Rows are one point carried round by a steady rotation, each followed by how many ticks it has turned.
The counts run from 0 to 444.
115  109  120  105  102  79  114  136  105  97  88  81  71  105  169  77  111  102  91  139  121  126  95  94  106  98  104  124  100  104  82  118  90  106  131  61  113  127  110  104  130 -> 165
144  114  128  100  118  100  124  112  103  103  82  77  60  125  157  96  116  65  87  102  66  101  101  107  104  87  113  146  101  93  120  99  77  85  115  82  99  89  106  94  118 -> 420
119  115  106  93  116  68  94  126  111  82  120  69  55  135  161  69  123  92  90  140  95  120  79  111  119  93  104  115  97  98  108  85  116  102  93  78  99  113  95  98  92 -> 140
154  122  113  90  123  91  117  124  120  96  84  75  74  97  129  113  100  90  112  126  72  122  95  91  123  94  90  112  84  138  98  111  121  93  161  85  101  93  97  83  122 -> 72
121  130  141  101  113  107  106  118  99  83  92  60  65  133  134  84  93  79  74  114  87  88  87  93  76  87  122  137  113  112  83  88  105  88  144  102  111  95  95  78  134 -> 223
105  122  107  96  129  59  126  122  117  82  109  68  53  116  156  79  120  94  94  125  87  106  86  94  121  96  81  111  99  92  116  93  91  83  109  68  112  122  93  91  110 -> 132
147  97  117  91  128  86  129  108  90  93  74  71  51  117  124  90  118  82  89  119  73  124  123  99  117  88  73  115  122  102  133  86  110  89  119  67  78  126  107  103  99 -> 285
156  106  113  101  112  87  103  127  96  87  99  80  68  131  149  75  132  70  96  147  90  131  91  122  116  83  117  110  120  98  101  104  89  101  103  83  95  120  102  106  89 -> 148
123  115  108  76  89  86  107  113  97  93  113  72  74  131  147  117  81  82  83  153  81  111  79  107  105  71  97  128  108  114  86  104  111  109  123  63  90  101  72  83  124 -> 369
138  123  121  92  137  122  111  123  89  101  76  87  63  96  148  75  121  96  91  147  79  130  110  102  93  95  92  130  89  100  117  96  113  97  130  113  97  134  93  98  123 -> 443
141  100  116  111  129  89  128  139  105  88  89  85  56  100  167  69  109  103  103  116  93  113  102  117  116  107  83  120  102  107  104  111  92  97  113  57  107  110  113  91  121 -> 296
121  146  127  87  116  83  103  131  126  86  89  60  84  117  150  111  127  85  98  112  88  109  94  89  116  91  114  121  91  125  91  105  83  80  144  84  117  104  88  89  120 -> 396
115  104  105  93  117  92  116  146  95  101  95  72  83  115  173  95  99  97  104  154  105  127  86  101  102  99  102  119  97  118  76  99  110  111  111  76  116  126  94  105  129 -> 171
127  121  126  89  131  101  140  123  108  96  78  66  54  94  142  94  113  103  106  106  75  91  91  94  102  123  85  131  97  120  113  92  105  83  140  88  86  111  100  70  121 -> 261
95  111  108  93  120  56  116  136  93  79  83  48  74  101  157  102  96  101  87  137  109  123  95  63  114  94  95  115  98  115  85  109  107  94  115  66  102  131  91  118  109 -> 168
140  142  121  87  127  106  107  118  92  83  101  62  49  100  122  73  91  77  93  120  66  99  122  97  94  81  109  107  90  105  114  108  107  104  141  97  105  112  75  84  135 -> 84
127  100  107  104  91  71  138  121  90  99  89  88  44  113  135  95  93  87  79  145  91  120  94  93  106  85  71  109  127  107  91  104  118  101  123  36  96  116  102  91  109 -> 327
137  119  108  108  137  82  100  140  107  76  88  51  55  101  136  70  114  95  106  134  104  128  106  94  117  112  112  90  99  117  100  96  126  112  116  88  105  141  102  104  97 -> 307
143  148  107  84  128  99  87  126  109  76  93  80  34  112  138  85  121  90  98  112  82  117  102  120  120  90  100  123  88  102  117  91  107  96  103  79  99  121  76  85  101 -> 273
130  105  119  116  112  72  119  111  107  92  93  86  39  124  124  78  106  75  79  133  93  121  86  89  101  76  78  95  131  102  104  104  109  94  129  64  114  133  87  105  104 -> 321
129  115  125  97  104  86  130  117  114  89  118  79  48  136  146  81  104  94  88  111  65  98  88  113  103  91  93  131  93  105  109  96  114  88  121  69  89  77  103  69  117 -> 98
155  122  122  102  120  83  109  130  122  71  91  75  63  111  130  105  92  80  97  88  80  112  100  87  120  79  105  121  88  131  85  114  106  80  137  68  107  74  91  93  119 -> 67
138  118  128  83  135  100  95  113  110  86  122  66  75  128  127  85  101  95  100  132  65  122  109  89  104  73  88  113  88  122  108  87  124  97  149  109  94  107  80  91  131 -> 81
151  111  123  98  109  110  123  115  74  106  73  56  64  128  127  107  78  56  96  118  63  110  122  103  91  81  118  116  120  123  94  89  114  107  115  76  93  97  90  97  125 -> 54
145  98  128  111  128  91  134  142  104  93  92  80  68  119  166  72  114  107  113  114  90  122  107  111  114  107  78  117  99  108  103  97  102  93  111  63  103  109  116  95  122 -> 295
130  127  125  95  121  92  126  111  103  79  111  72  40  120  129  72  98  78  82  112  52  87  104  98  86  76  94  122  105  95  114  99  101  86  127  84  102  97  84  80  133 -> 91
124  116  108  84  85  85  95  108  98  101  115  67  74  134  143  102  83  84  80  157  89  107  78  107  99  77  108  132  100  115  89  102  111  122  133  66  100  99  85  78  126 -> 370
145  104  132  84  98  102  131  121  87  98  85  53  94  118  139  107  110  69  96  127  72  97  106  98  96  99  129  120  120  119  85  110  86  91  144  87  77  96  107  91  124 -> 384
156  135  115  72  99  112  103  120  96  92  80  86  73  120  140  124  103  81  93  126  78  114  96  116  120  79  91  140  94  117  96  89  111  89  132  78  99  93  91  68  118 -> 237
100  109  124  87  109  84  145  125  104  103  101  65  64  117  155  71  127  109  99  143  84  109  105  95  92  114  84  119  107  99  110  92  109  94  130  75  87  128  108  78  122 -> 129
120  138  124  93  109  87  124  121  98  85  68  54  60  114  116  118  104  66  76  106  79  92  90  74  100  94  106  122  111  121  93  81  119  76  143  90  108  106  90  74  112 -> 226
146  96  135  108  121  99  115  114  101  88  102  83  59  137  148  60  111  99  93  110  88  123  120  115  109  87  86  128  115  94  119  101  98  99  115  63  93  111  116  100  125 -> 288
122  113  116  113  120  75  86  120  92  93  87  53  67  135  138  81  97  63  74  147  107  114  77  91  92  85  129  109  122  108  90  87  118  114  124  95  118  125  100  107  99 -> 182
131  122  118  80  104  101  95  104  97  90  80  69  42  119  128  80  116  92  92  129  84  123  118  103  112  103  99  126  96  109  128  86  149  103  120  89  71  133  97  80  91 -> 276
122  100  116  107  128  69  110  142  109  77  92  55  69  106  153  76  107  110  108  117  103  130  109  85  125  114  96  104  92  120  102  94  136  101  112  68  91  122  117  95  102 -> 300
134  91  110  92  109  76  103  115  98  91  102  65  67  134  144  83  122  83  87  157  91  134  88  106  112  99  105  112  117  107  107  83  127  101  109  81  73  126  105  105  80 -> 146
138  120  105  100  141  83  108  144  95  70  84  58  52  97  135  83  111  91  112  134  89  131  110  93  117  103  109  88  103  119  94  96  123  103  102  92  97  139  83  112  94 -> 308
131  131  131  85  111  103  101  104  89  103  92  62  63  133  144  83  111  61  86  118  77  107  119  113  93  82  131  143  98  94  124  92  90  104  121  92  98  114  93  91  125 -> 413
126  123  118  108  118  77  92  124  87  91  80  47  73  132  137  89  103  54  87  134  97  121  95  88  95  84  136  104  123  106  87  88  112  104  115  98  118  126  96  109  103 -> 183
144  135  124  92  119  97  81  131  119  66  108  73  74  117  135  87  91  105  96  120  82  120  110  88  113  71  107  121  71  129  93  109  123  98  143  93  101  87  87  91  133 -> 75
147  92  124  100  115  85  120  130  97  87  86  85  80  124  147  87  130  79  89  142  85  131  96  98  115  84  90  108  133  97  96  111  76  78  116  69  90  130  105  124  102 -> 155
